In the data rows, zero lies at 4.5, halfway between 4 and 5.
Here are some points:
[6 5 2 4 4 3 4 5 4 4 5 6 5 5 6 5 6 6 6 5 4 5 4 5 3 4 5 3 3 2 3 4]
[0 0 6 7 9 3 7 1 9 2 0 3 3 9 1 0 8 2 1 6 8 8 1 3 6 7 0 0 3 8 1 6]
[3 2 6 6 5 5 8 5 8 3 2 6 3 5 3 3 6 1 3 6 6 4 4 3 6 8 2 3 6 5 3 7]
[3 3 3 5 3 4 2 5 5 3 3 6 5 5 6 5 4 3 6 4 3 4 6 5 4 4 5 5 4 4 3 6]
[4 4 5 5 4 5 5 5 5 3 4 5 4 5 4 6 5 3 5 5 4 3 5 4 5 6 4 4 4 5 4 5]
[3 6 2 6 4 5 4 3 3 5 6 8 3 5 5 3 6 3 6 3 2 5 5 4 4 5 5 6 5 2 5 2]
[6 5 5 4 4 6 4 5 4 4 5 4 5 5 4 6 4 6 3 5 6 4 4 5 4 5 4 5 6 4 6 5]
[2 3 7 4 4 3 4 4 4 5 5 4 4 4 7 5 2 7 3 6 6 3 8 1 7 2 8 5 1 4 5 5]
[5 4 4 4 4 7 6 5 3 4 5 3 5 3 3 4 3 4 4 5 5 4 6 5 5 4 3 5 6 4 4 5]
[4 2 5 3 5 4 7 5 5 3 3 5 3 4 3 3 6 3 5 4 4 5 4 3 7 4 2 3 5 5 2 7]
[3 2 5 7 4 3 8 3 7 4 2 6 4 5 2 2 5 4 7 5 3 5 3 4 6 6 3 4 6 3 3 6]
[5 4 4 4 4 6 4 5 5 3 3 6 5 5 5 6 6 4 6 6 5 3 6 4 4 7 5 5 4 3 4 5]
[8 9 4 5 3 2 0 4 7 7 4 2 6 2 5 8 1 2 6 7 5 3 3 7 4 3 7 4 2 4 1 3]
[2 3 4 6 5 4 3 3 7 4 3 4 6 6 6 3 5 4 5 6 5 3 5 6 3 6 4 5 5 3 1 4]
[5 5 5 4 2 7 6 8 4 2 3 2 4 6 5 8 2 4 5 0 1 9 5 5 0 5 5 8 7 7 4 4]
[6 5 9 5 6 2 5 2 6 3 2 6 5 7 0 4 3 2 6 5 4 6 3 2 7 6 2 0 2 6 1 6]
[4 4 1 5 4 3 6 3 6 4 3 3 5 4 4 6 5 3 5 6 5 4 4 4 4 5 6 4 2 4 4 5]
[4 3 6 5 5 7 4 3 3 7 7 2 4 3 5 5 5 7 4 5 5 4 7 3 4 3 5 5 5 6 6 5]
[5 3 3 6 9 9 0 0 7 0 0 2 1 9 5 0 3 4 6 0 1 4 9 2 4 5 5 9 8 3 3 6]
[5 5 4 6 5 3 1 4 3 5 5 1 6 4 6 6 5 4 5 6 5 4 5 4 4 5 6 5 4 4 5 4]
[6 6 4 3 5 5 4 6 5 6 5 0 5 5 4 8 4 4 6 3 2 3 6 6 3 5 5 6 5 6 6 3]
[5 4 4 3 4 6 4 5 4 6 6 4 4 3 6 5 4 4 4 5 5 4 6 4 3 4 6 5 4 5 5 6]
[5 7 3 3 5 5 4 5 5 7 5 0 6 5 4 8 4 3 8 4 2 3 7 7 4 5 6 6 5 6 5 2]
[4 6 2 5 2 6 5 3 1 5 7 3 7 1 4 3 3 1 3 3 4 4 8 1 7 6 8 1 0 6 8 3]
[5 3 3 3 4 4 3 5 4 4 5 3 4 4 6 6 3 4 4 4 5 3 6 5 3 4 5 5 5 5 5 6]
[4 3 4 2 7 4 5 6 3 5 6 6 4 5 4 3 4 4 3 4 5 4 6 4 2 4 4 6 7 6 5 5]
[6 4 5 4 6 5 4 4 4 5 5 4 2 4 4 3 5 5 3 6 6 3 6 4 4 3 5 5 5 6 6 6]
[5 5 5 3 4 4 5 4 4 4 5 4 4 4 5 5 4 4 3 5 5 3 5 5 4 4 6 6 4 6 6 5]
[4 6 5 6 3 6 5 4 2 4 6 6 3 3 4 5 6 7 4 5 5 6 4 4 6 6 5 7 7 4 5 2]
[3 3 5 4 3 5 5 5 4 5 5 5 4 5 5 4 5 5 4 4 5 4 5 4 4 4 4 6 6 5 5 5]
[5 7 3 2 4 7 5 4 4 8 7 6 2 3 5 6 6 7 3 2 4 4 7 4 5 5 4 4 4 5 1 2]
[4 3 3 7 3 5 3 6 6 3 2 3 7 7 4 5 7 7 6 4 3 5 6 3 3 1 3 3 4 4 6 6]
[5 3 5 4 3 6 5 6 2 7 8 7 6 2 5 6 6 6 7 1 0 9 6 1 4 1 5 8 7 6 7 7]
[8 5 8 6 6 3 8 1 3 4 5 7 6 7 3 3 6 2 5 4 4 5 2 6 5 4 3 4 6 9 6 6]
[6 6 6 3 3 3 6 5 4 5 5 5 4 2 6 6 6 4 4 6 6 3 5 4 3 3 6 6 5 4 3 4]
[3 3 6 6 7 5 6 5 8 2 1 6 3 4 3 4 4 4 1 6 8 7 3 1 6 6 2 4 6 6 3 6]
[6 5 3 3 3 6 4 8 4 6 6 4 4 6 4 7 2 4 5 4 4 5 3 6 3 5 4 5 6 5 5 6]
[0 1 3 4 7 0 9 4 6 2 2 8 6 7 1 2 8 4 7 2 1 7 3 5 4 6 1 3 6 2 3 5]
[7 5 4 2 4 5 3 6 6 4 3 4 4 4 4 4 5 6 4 3 4 5 5 5 3 3 5 4 3 6 6 6]
[4 4 3 5 4 5 5 6 4 5 5 6 4 2 5 4 6 5 3 3 4 4 6 3 6 4 5 4 4 4 3 5]
[5 4 7 3 9 5 7 4 2 7 7 6 3 1 3 0 3 8 1 2 6 9 3 2 5 2 6 6 5 4 9 5]
[1 3 6 5 6 3 6 5 2 6 7 3 3 4 5 4 6 7 1 6 8 3 5 6 3 1 6 5 4 7 6 3]
[2 5 4 6 4 4 4 3 3 4 5 8 4 7 4 4 6 7 6 6 5 3 4 5 5 4 5 4 4 1 4 2]
[4 3 4 5 5 6 5 5 4 5 5 5 3 5 2 6 4 2 5 6 5 4 4 5 5 1 4 4 5 8 7 5]
[4 4 5 5 4 6 3 5 5 2 3 6 6 6 6 4 5 5 7 5 4 3 6 4 4 3 4 4 5 3 4 5]
[3 4 5 5 4 0 4 3 2 4 5 0 6 4 5 2 1 3 5 7 6 3 4 6 3 2 6 6 4 2 5 4]
[5 3 6 6 5 2 6 5 5 2 3 7 6 7 2 3 4 5 5 4 4 7 3 3 5 5 1 2 6 4 3 6]
[3 4 5 6 5 4 8 6 4 5 6 7 3 3 4 2 3 7 5 4 4 7 1 7 6 3 7 2 0 7 6 3]
[0 2 3 6 4 0 4 0 2 6 7 2 5 7 1 5 7 8 7 7 4 3 6 3 4 6 6 5 4 4 6 2]
[5 3 6 4 5 5 5 4 5 2 3 6 5 5 4 4 4 4 4 4 4 6 5 3 5 4 4 5 5 5 5 6]
[4 4 4 3 8 0 4 6 3 3 4 2 4 6 3 5 4 7 5 4 4 4 6 4 2 5 4 3 4 6 5 4]
[2 4 2 5 2 2 3 3 3 4 5 4 4 6 7 5 4 5 6 4 3 5 4 4 5 5 6 6 5 7 2 3]
[5 4 6 4 4 6 7 4 5 6 5 4 4 3 6 6 3 7 2 4 6 6 5 3 6 6 5 7 6 4 5 5]
[3 2 6 6 5 5 7 5 7 4 2 6 3 5 3 4 6 1 4 6 6 4 4 3 6 6 2 3 5 6 4 7]
[5 6 2 4 6 6 4 3 6 8 6 3 3 5 8 2 2 5 3 4 5 9 2 4 4 2 2 5 7 6 6 4]
[6 5 4 3 3 6 5 5 6 5 4 2 5 3 5 4 4 6 5 4 4 4 7 3 5 4 6 5 4 5 3 6]
[5 3 4 3 4 5 4 6 6 5 4 4 5 4 4 5 5 4 5 5 5 4 5 3 4 4 5 4 4 5 5 7]
[7 5 4 3 3 6 4 6 3 4 5 3 6 4 5 5 3 5 4 4 4 4 6 5 3 4 5 3 3 5 4 6]
[3 3 5 5 5 2 8 5 5 2 3 6 7 6 3 4 3 6 4 5 5 5 5 3 5 7 3 4 6 6 6 5]
[6 4 3 3 3 6 5 6 4 5 5 3 5 5 6 5 4 4 5 3 3 5 5 5 3 4 5 6 5 5 6 6]
[5 4 4 5 5 5 5 3 6 4 3 6 6 4 4 5 5 4 5 5 4 4 4 5 5 6 4 4 5 7 5 6]
[4 4 5 9 8 9 2 3 8 0 0 3 7 1 6 4 9 6 4 0 1 9 3 0 7 8 7 1 0 1 5 3]
[5 4 4 2 4 5 5 7 4 4 5 4 4 5 5 6 5 4 4 3 4 4 6 5 3 3 6 5 4 6 5 6]
[3 4 7 3 9 6 3 5 4 6 6 3 2 5 4 0 3 4 0 4 9 6 2 7 5 3 2 5 7 8 6 4]
[3 4 3 4 3 4 4 6 5 4 4 5 2 6 5 4 1 3 6 2 1 7 3 5 5 5 3 8 8 6 5 5]
[6 7 5 3 5 2 6 6 3 4 5 1 5 6 3 4 1 4 4 4 5 4 5 5 1 4 3 5 6 5 3 3]
[5 5 4 5 5 5 4 5 6 5 4 6 4 4 5 4 4 3 4 5 5 3 5 5 5 5 4 5 5 5 3 3]
[6 5 3 4 4 6 5 5 4 5 5 4 4 4 5 5 3 5 5 3 4 4 6 4 4 4 4 5 5 6 4 6]
[4 7 6 5 3 6 3 4 2 5 6 4 4 6 5 6 3 6 4 7 6 3 4 6 3 2 4 7 7 5 5 1]
[4 6 4 4 4 4 3 5 4 4 4 4 5 4 7 6 7 5 4 5 5 5 4 6 3 4 6 6 4 2 5 2]
[5 5 5 4 3 7 5 4 5 6 5 7 4 3 5 6 6 5 4 4 5 4 4 4 6 5 5 4 4 4 4 4]
[5 5 0 8 6 1 5 2 6 4 3 0 3 3 3 5 8 3 5 3 2 4 4 5 5 4 1 2 5 3 4 4]
[5 5 7 3 3 6 4 4 3 6 6 7 4 6 5 6 6 6 6 4 3 5 4 6 4 6 4 2 3 3 5 5]
[3 3 4 5 4 5 5 3 5 5 4 2 4 4 5 6 4 2 5 4 4 4 6 4 4 5 4 6 6 4 5 5]
[4 4 4 2 4 5 4 6 2 4 5 5 4 5 4 7 6 4 5 4 4 3 8 3 3 5 3 5 6 4 5 4]
[5 5 4 3 3 5 4 5 5 8 6 3 2 6 8 3 5 4 4 4 5 4 3 6 4 8 4 5 5 6 4 4]
[4 4 4 5 4 5 4 6 6 4 3 3 4 5 4 4 6 4 5 4 4 5 4 5 5 5 4 3 4 5 4 5]
[7 5 5 0 5 4 4 7 3 4 5 4 4 5 4 4 3 6 1 2 6 4 7 5 3 3 4 5 5 5 6 6]
[5 5 4 4 4 4 4 7 5 3 3 5 6 5 4 6 5 6 5 6 5 3 7 2 5 5 4 4 5 5 3 5]
[5 7 5 7 4 5 4 5 4 5 5 6 4 2 6 5 4 5 3 6 6 3 4 7 3 4 5 6 5 3 5 2]
[5 5 4 4 4 4 3 5 3 4 5 5 3 5 6 5 5 5 5 3 3 5 5 3 5 5 4 5 5 4 4 5]
[5 4 5 2 5 4 4 4 5 5 5 5 4 4 5 4 4 5 3 3 4 5 5 6 3 5 6 6 4 6 6 6]
[6 5 5 5 6 3 8 2 7 2 2 3 6 5 2 4 6 4 5 4 4 3 5 4 6 6 5 3 3 4 5 5]
[6 5 3 5 6 5 6 3 3 4 5 6 4 4 4 3 5 5 4 3 4 6 4 4 6 6 4 5 5 5 3 5]
Here are 40 more points, each followed by its number:
[5 5 6 3 6 2 4 8 5 9 8 1 6 4 7 6 4 7 6 4 3 6 5 2 5 2 6 8 6 3 3 4] 0
[4 3 4 5 4 4 4 4 6 4 4 4 3 4 4 5 5 5 5 4 4 5 6 2 8 5 4 5 5 6 3 6] 1
[7 8 4 3 3 4 4 5 4 6 6 6 4 5 6 6 5 5 4 6 6 3 3 6 5 4 5 4 4 4 6 3] 2
[4 4 3 4 5 6 4 6 4 5 5 4 5 5 5 6 5 4 6 6 5 3 6 3 5 5 5 5 5 4 4 6] 3
[6 5 3 4 4 6 3 6 3 4 5 4 7 3 5 3 6 6 4 4 5 4 4 5 5 5 4 4 5 3 4 4] 4
[6 4 4 1 5 5 4 7 3 4 5 4 4 5 4 5 3 6 2 2 5 5 6 5 3 3 5 6 5 6 6 6] 5
[5 4 4 7 5 2 3 4 6 4 4 4 6 5 3 4 6 4 6 3 3 5 4 6 5 5 3 4 5 2 3 6] 6
[5 4 4 2 5 5 4 6 4 5 5 4 3 5 5 4 3 5 3 4 6 4 6 4 3 3 5 6 5 6 6 6] 7
[5 5 5 4 4 5 6 5 3 4 5 3 4 4 5 6 3 6 4 3 4 5 5 6 4 5 6 6 5 6 6 4] 8
[5 4 4 4 3 4 4 6 6 6 4 3 5 5 5 4 4 5 4 4 5 4 4 5 4 4 5 4 3 4 4 5] 9
[3 3 7 6 7 3 5 4 6 2 2 6 3 5 3 3 6 3 3 4 6 6 4 2 5 7 1 4 7 3 3 5] 10
[4 5 4 5 4 4 5 7 4 4 5 6 5 7 6 5 4 6 6 5 4 2 7 5 4 5 5 5 5 3 4 4] 11
[3 3 7 7 7 7 7 5 5 2 3 5 3 7 1 2 3 2 3 6 6 7 1 4 5 7 2 5 7 5 4 5] 12
[5 6 7 5 3 3 4 4 2 4 5 6 2 6 5 2 6 5 3 5 6 4 4 6 5 4 7 6 4 4 6 3] 13
[4 3 6 6 5 6 4 3 5 5 5 5 4 4 5 5 5 3 4 5 5 5 4 6 5 7 5 4 4 5 4 6] 14
[5 4 6 4 6 8 4 5 3 6 6 6 5 5 5 4 3 5 2 5 6 2 6 4 4 5 5 4 3 6 4 5] 15
[5 3 5 2 5 5 5 4 5 4 4 4 3 4 6 5 4 5 5 4 4 5 6 4 3 4 6 4 3 6 4 7] 16
[5 5 5 5 5 6 6 5 3 4 5 5 6 5 3 4 6 6 4 7 7 3 4 6 4 5 4 3 4 4 7 4] 17
[3 2 8 7 5 6 7 4 5 3 3 4 4 4 3 5 3 3 2 5 6 7 3 3 8 8 2 2 5 7 2 5] 18
[6 5 6 4 6 3 2 4 3 4 5 4 5 5 4 5 3 6 5 5 4 4 5 4 4 4 3 5 6 3 3 5] 19
[4 5 5 3 3 4 4 4 4 5 5 5 3 4 6 5 5 5 4 6 6 3 4 7 2 4 6 7 5 5 4 4] 20
[5 6 4 5 4 3 3 5 3 5 6 5 5 3 5 4 5 6 5 5 4 5 4 5 5 5 5 6 5 6 5 3] 21
[2 3 6 4 5 5 5 5 3 6 6 3 7 6 6 2 2 5 3 4 5 5 6 1 7 6 6 5 4 6 3 5] 22
[6 4 5 2 6 4 5 7 4 3 4 5 2 5 4 4 4 5 2 2 5 6 5 5 4 4 4 5 6 6 6 7] 23
[5 6 2 6 5 3 3 5 1 5 7 6 1 5 4 4 5 6 5 5 5 4 4 4 4 3 5 5 4 2 6 3] 24
[4 5 7 2 6 9 6 7 0 5 7 5 2 5 4 5 2 4 1 4 6 7 3 7 2 2 4 6 6 6 5 4] 25
[6 4 4 3 4 5 4 5 4 6 6 4 4 4 5 5 4 4 4 5 5 4 6 4 3 4 5 5 4 5 5 7] 26
[6 7 7 3 7 3 7 6 7 7 5 3 3 2 7 4 7 6 3 5 6 5 5 5 2 3 5 9 8 5 7 3] 27
[6 6 4 4 5 4 2 6 5 4 4 6 6 4 6 4 5 5 5 5 5 4 5 4 3 4 4 6 6 3 4 5] 28
[5 4 5 3 4 4 5 5 3 4 5 5 4 5 5 5 4 4 3 5 6 3 6 3 4 4 6 5 4 6 6 5] 29
[6 5 6 5 6 5 4 5 8 5 3 5 5 6 3 3 4 3 9 6 2 4 5 2 5 4 4 4 5 5 7 5] 30
[6 5 4 3 3 6 4 5 6 4 4 3 4 3 5 4 4 6 5 4 4 4 7 3 4 4 6 5 4 4 4 6] 31
[4 3 4 4 4 5 3 5 3 5 5 4 6 4 5 5 4 4 4 4 5 4 6 4 4 4 5 5 4 4 6 6] 32
[4 6 2 4 2 3 2 4 5 5 4 3 4 7 7 8 5 2 5 6 5 3 4 6 5 3 6 6 5 4 3 3] 33
[5 3 4 4 4 6 4 6 5 3 3 5 5 5 5 6 5 4 6 6 4 3 6 4 3 6 5 5 4 4 4 6] 34
[4 6 2 4 4 4 5 4 4 6 6 5 6 3 5 5 4 7 5 6 5 4 4 6 3 5 6 5 4 5 4 3] 35
[8 8 4 5 4 4 4 7 2 4 6 7 0 6 2 1 2 9 6 0 0 6 9 0 9 5 3 2 3 0 2 3] 36
[4 6 5 3 4 4 4 5 2 5 6 6 3 3 1 3 5 6 2 7 8 2 7 4 1 4 5 5 4 5 3 1] 37
[3 4 4 3 0 4 3 6 7 6 3 2 5 3 6 7 4 4 5 5 4 3 5 5 6 6 8 7 4 6 3 4] 38
[5 5 4 3 2 4 4 4 5 6 5 4 3 3 6 4 5 5 3 5 6 4 5 4 4 3 6 6 4 3 5 5] 39
Which two of these numbered points are nearest to each point below, looking only along the 6 directions in which the first points spread most? Their numbers follow each, nearest first.
[6 6 4 3 6 5 5 3 6 8 6 3 3 5 7 2 1 5 3 4 5 9 1 4 3 2 1 5 8 8 7 4] > 25 27
[5 4 4 5 5 5 5 3 6 3 3 5 5 5 4 5 4 5 5 5 4 4 4 5 5 6 3 4 5 7 4 6] > 30 1
[5 5 4 5 4 4 3 5 4 4 5 5 3 5 6 6 5 6 5 4 3 5 5 3 4 3 4 5 6 4 4 5] > 28 32
[5 5 5 4 3 4 4 5 3 5 6 2 4 4 6 5 4 4 4 3 4 5 6 3 3 5 5 4 4 4 8 5] > 32 8
[6 7 4 4 6 6 5 4 1 8 9 4 3 3 5 3 2 6 1 3 6 7 3 6 2 2 6 5 3 9 1 3] > 27 25
[5 4 5 4 4 5 4 6 6 3 3 5 6 5 5 6 6 4 7 6 4 3 6 4 3 6 5 5 4 4 4 6] > 34 3
[5 6 0 8 5 1 4 1 6 4 3 0 3 3 3 6 9 3 6 2 2 3 5 5 6 3 1 2 5 3 5 3] > 6 30
[7 4 5 2 5 5 4 6 4 6 6 4 5 4 6 4 3 4 4 4 4 4 6 4 4 4 6 5 4 5 5 7] > 26 8
[5 4 3 4 4 2 3 7 2 4 5 6 4 5 4 5 6 5 6 4 3 4 5 5 4 5 4 4 4 3 5 5] > 11 3
[5 4 5 5 6 6 4 3 5 4 4 6 7 4 3 3 3 4 5 4 4 4 6 3 4 6 5 5 4 4 4 6] > 1 14
[4 4 3 4 2 6 3 4 4 6 6 4 4 3 6 5 5 3 4 2 4 5 7 4 5 6 5 6 6 3 5 5] > 32 31
[4 3 5 4 4 5 5 5 6 4 3 5 4 4 3 6 3 3 7 4 3 6 3 6 4 4 4 3 3 4 4 6] > 30 34
[5 4 3 4 3 3 1 6 5 4 4 3 4 3 7 6 5 4 4 3 4 5 5 5 5 3 5 6 5 6 4 6] > 28 31
[6 5 5 3 4 5 4 6 4 5 5 3 5 5 5 5 3 6 4 3 3 5 5 5 4 3 5 4 4 6 5 6] > 26 8
[4 7 4 6 3 5 5 4 1 4 7 6 2 2 5 6 7 7 3 5 6 5 4 5 5 6 6 9 7 4 5 1] > 24 21
[4 5 6 4 3 6 5 8 4 5 6 4 5 3 6 4 4 6 3 6 7 4 5 4 4 6 4 5 5 2 4 3] > 29 39
[5 5 5 3 3 5 4 5 5 7 6 3 2 6 7 3 5 5 4 4 5 4 4 6 5 7 4 5 5 6 4 5] > 29 26
[3 4 3 5 1 2 3 1 7 6 4 1 8 1 7 5 1 7 8 5 3 5 4 7 3 3 6 6 4 6 5 5] > 33 38
[0 2 6 4 6 3 7 6 1 6 8 3 3 4 5 4 6 8 1 6 8 2 6 6 3 0 6 5 3 7 6 3] > 37 13
[2 3 1 3 6 8 0 6 3 9 9 0 9 0 7 5 9 0 8 8 4 4 0 9 0 0 9 8 1 7 0 4] > 33 38
[4 3 3 8 6 1 3 3 6 5 4 3 5 5 2 3 6 5 5 3 3 6 4 6 5 5 2 4 6 2 3 6] > 6 30
[5 5 5 5 4 5 5 6 2 4 6 4 5 5 4 5 5 5 3 4 5 4 5 5 3 4 4 6 6 6 5 5] > 8 29
[4 4 4 4 3 5 5 5 5 5 5 3 4 5 6 6 4 4 5 5 5 4 4 4 5 4 5 4 4 6 5 5] > 9 3
[6 8 5 5 1 4 4 2 4 7 7 2 3 6 5 8 7 7 3 9 9 2 3 5 3 1 6 4 3 4 5 2] > 37 2
[6 5 4 3 3 5 4 5 3 5 5 3 6 4 5 5 4 5 4 4 4 3 6 4 4 4 5 4 3 4 5 5] > 32 4
[2 5 3 7 2 5 2 6 5 8 7 9 3 0 3 6 3 4 7 1 0 6 5 3 8 4 2 0 3 1 1 2] > 36 4
[4 3 6 7 7 5 4 4 6 2 2 5 5 8 1 2 6 4 4 6 6 3 3 6 6 8 3 4 6 3 3 6] > 10 12
[4 4 6 6 6 5 5 4 4 6 6 5 8 6 5 3 8 5 5 4 4 6 3 1 8 5 1 6 8 6 4 5] > 1 22
[4 5 5 3 5 5 4 4 7 5 3 5 6 4 3 3 4 3 8 5 2 4 4 3 6 3 4 6 6 3 5 4] > 30 1
[5 5 2 5 2 4 2 4 7 5 4 2 5 5 6 8 4 5 6 5 4 3 5 6 3 6 6 6 4 3 4 5] > 33 38
[5 5 5 5 4 4 5 4 6 4 3 5 4 5 5 5 5 4 5 6 5 4 3 5 7 4 6 5 4 4 5 5] > 14 9
[3 8 4 5 4 7 4 2 4 5 5 4 2 6 6 7 5 7 6 9 7 2 3 9 0 4 7 7 5 3 5 0] > 20 35
[9 9 5 0 9 4 3 9 0 9 9 5 3 0 7 0 9 9 9 0 0 9 3 4 2 3 6 6 5 1 2 0] > 0 36
[1 2 8 8 7 4 6 5 7 4 2 6 1 4 1 3 2 3 5 3 3 5 2 5 7 4 2 3 6 8 1 5] > 12 10
[8 7 3 4 2 4 3 1 8 4 3 1 3 4 8 9 3 3 7 6 4 4 3 5 5 7 9 6 2 7 7 5] > 38 31
[7 5 4 1 4 5 5 6 3 4 5 4 4 5 5 5 3 6 2 2 5 5 5 6 2 3 5 5 5 6 7 6] > 5 7
[3 3 5 5 4 4 6 7 4 4 4 7 3 6 4 5 8 4 3 4 5 5 3 4 7 4 5 6 5 5 6 5] > 14 17
[7 7 4 5 5 6 4 2 6 4 3 2 5 6 6 7 3 2 7 2 1 6 4 4 5 2 5 4 4 3 4 4] > 34 31
[5 4 3 3 4 5 4 5 5 5 4 3 4 4 5 6 4 4 4 3 4 4 6 4 4 4 6 4 3 5 6 6] > 31 16
[7 7 4 0 3 7 4 8 3 2 4 3 6 4 4 5 5 5 5 5 4 5 4 5 2 4 2 6 8 3 3 3] > 28 8
[3 4 7 6 7 2 5 5 7 2 2 7 4 5 3 4 5 4 3 5 6 5 4 3 5 8 1 4 7 3 2 4] > 10 12
[6 4 5 0 5 4 5 7 4 4 5 4 3 5 5 4 3 5 1 2 5 6 5 6 2 2 5 6 5 6 6 7] > 5 7
[3 3 5 4 4 4 3 5 5 5 5 4 4 4 7 5 3 5 4 6 6 2 7 2 6 3 8 5 2 5 6 4] > 39 32
[4 5 5 6 5 4 8 6 4 5 5 7 3 3 3 1 2 7 5 4 4 8 0 7 5 3 6 1 0 7 6 3] > 17 13
[3 5 3 6 2 5 1 7 6 8 6 9 3 0 3 6 3 3 7 1 0 6 5 3 8 4 2 0 3 2 1 2] > 36 4
[7 6 5 0 4 6 4 5 6 1 2 7 4 6 6 6 4 4 2 3 5 5 6 5 3 5 6 6 5 5 4 5] > 16 31
[3 3 6 4 4 3 4 5 4 5 5 3 5 4 6 5 3 7 3 6 6 3 7 2 7 3 7 5 2 5 5 4] > 39 13
[7 6 6 4 3 4 6 7 4 5 5 3 5 3 7 5 6 5 5 3 3 6 5 3 4 3 5 4 3 7 4 5] > 26 16
[5 5 5 3 5 8 3 8 0 6 8 4 4 5 4 2 5 7 3 5 6 2 9 4 2 6 4 5 5 3 4 4] > 0 8
[1 4 0 5 3 0 0 5 5 5 5 5 5 1 7 2 0 3 6 0 1 6 6 4 5 0 5 4 4 7 2 2] > 28 19
[6 4 5 3 4 5 5 5 5 4 4 5 4 4 5 5 5 4 4 4 4 4 5 5 5 5 5 3 3 4 4 7] > 16 14
[7 7 5 4 5 3 5 5 2 5 6 4 5 6 6 5 7 4 6 5 3 3 6 3 5 5 4 5 5 1 4 4] > 11 3
[4 4 6 5 6 6 6 4 7 3 2 7 4 5 2 5 3 5 2 5 6 6 4 2 6 6 2 3 5 6 3 5] > 18 10
[5 6 5 4 7 4 5 3 4 4 5 5 3 5 4 3 2 5 2 6 8 4 4 5 3 3 4 7 7 8 7 3] > 27 7
[5 4 7 7 5 6 7 4 7 3 2 4 5 6 2 5 3 7 2 5 7 7 2 4 6 6 3 3 5 6 2 5] > 18 10
[4 5 5 4 3 4 4 4 0 4 7 4 2 6 7 5 6 3 2 4 6 3 6 4 3 4 6 8 6 2 6 4] > 0 24
[3 2 3 5 6 2 4 7 3 3 4 3 4 6 6 4 5 6 6 6 4 5 2 6 4 0 4 5 6 4 3 6] > 19 11
[4 4 3 3 5 5 5 6 3 3 5 5 5 6 4 6 6 6 6 4 3 4 6 6 3 5 4 5 5 4 6 5] > 11 28
[4 3 7 7 6 6 6 3 8 4 3 6 7 5 3 3 5 4 5 8 6 5 2 3 7 6 2 7 9 3 4 6] > 10 12
[4 5 5 4 3 3 4 5 4 4 4 4 5 5 5 5 5 4 6 6 5 3 5 4 4 5 6 5 4 3 4 4] > 3 11
[6 4 5 1 6 3 5 7 4 4 4 6 2 5 4 4 3 5 2 2 5 6 5 5 3 3 4 5 6 6 6 6] > 23 5
[4 4 6 4 4 5 4 5 4 5 5 4 8 4 6 3 5 6 6 5 4 4 7 2 5 4 5 5 4 5 3 5] > 4 32
[5 3 6 5 2 6 6 6 1 8 9 7 6 1 5 6 6 5 7 0 0 9 6 0 5 0 5 9 7 7 8 7] > 36 5
[6 4 5 5 6 6 4 4 5 4 4 6 6 4 3 3 3 4 5 5 4 4 6 3 4 5 5 5 5 4 4 6] > 1 16
[5 4 6 6 5 3 6 4 6 2 2 5 4 6 3 4 5 5 4 2 3 8 3 3 7 5 1 3 6 4 3 6] > 10 30
[4 5 5 6 6 3 1 4 2 4 6 1 6 4 6 5 5 4 4 6 6 4 5 3 4 5 5 4 3 4 5 4] > 39 9
[7 4 4 1 6 4 5 7 3 4 5 4 3 5 5 4 4 5 1 1 5 6 5 5 3 3 5 6 6 6 6 7] > 5 23
[5 4 4 5 4 4 5 6 2 4 6 3 5 5 5 5 5 5 4 4 5 4 5 5 3 5 5 6 6 5 6 5] > 8 19
[4 5 1 4 3 4 3 4 5 3 3 2 6 4 9 7 4 3 5 4 4 4 3 7 4 4 9 2 0 5 4 4] > 38 33
[2 2 5 3 3 3 4 5 5 5 5 2 3 4 4 7 5 4 5 5 5 6 3 3 5 6 4 7 7 5 4 5] > 19 28
[6 4 6 1 5 4 5 6 4 4 5 5 3 5 5 4 4 5 2 2 4 5 5 5 3 3 4 6 5 6 5 7] > 23 5
[4 6 6 5 6 3 6 3 6 3 2 7 4 2 3 5 5 4 3 2 4 8 4 3 6 3 5 6 5 5 3 2] > 1 14
[7 6 6 4 4 6 5 5 4 5 5 5 7 5 4 4 4 4 3 4 5 4 5 5 4 4 5 5 4 5 4 5] > 26 29
[5 4 5 3 4 5 3 5 3 4 5 3 4 4 6 6 2 5 4 2 3 5 5 5 4 4 5 6 5 6 4 5] > 8 26
[7 7 4 3 3 5 4 5 4 5 5 6 4 5 5 5 5 5 4 6 6 4 4 5 6 4 5 5 4 4 7 3] > 29 2
[2 5 3 7 1 5 1 7 6 9 7 9 3 0 2 7 2 3 8 0 0 6 5 2 9 3 1 0 2 2 0 2] > 36 4
[3 3 6 6 6 5 6 3 7 5 3 7 5 6 1 3 5 2 3 5 6 5 4 3 6 6 3 1 3 6 3 5] > 18 10
[5 4 3 7 5 1 3 4 5 5 4 4 5 5 3 3 6 5 5 3 3 5 4 6 5 5 3 5 6 2 4 5] > 6 19
[4 2 4 5 6 6 4 1 7 3 2 5 6 5 5 4 4 5 4 4 5 5 5 5 5 7 4 5 5 5 3 7] > 1 30
[5 5 4 3 4 4 3 6 4 8 7 3 4 4 5 5 5 4 5 4 4 4 6 5 3 3 6 5 3 5 4 4] > 39 0
[5 6 3 5 5 1 2 5 1 3 6 1 4 3 4 6 7 8 7 6 4 5 6 0 7 7 6 5 3 0 8 2] > 24 35
[3 2 6 6 5 3 6 5 6 3 3 5 5 5 4 4 1 5 7 2 1 7 4 4 4 4 4 6 6 6 4 6] > 30 1
[5 5 3 4 2 4 3 4 5 9 7 4 6 0 4 5 7 9 8 5 2 4 1 9 1 3 6 6 4 5 4 4] > 35 21
[7 5 3 2 6 5 4 7 4 5 5 3 2 5 5 4 4 4 3 3 5 6 4 5 3 3 6 5 4 6 4 6] > 7 5
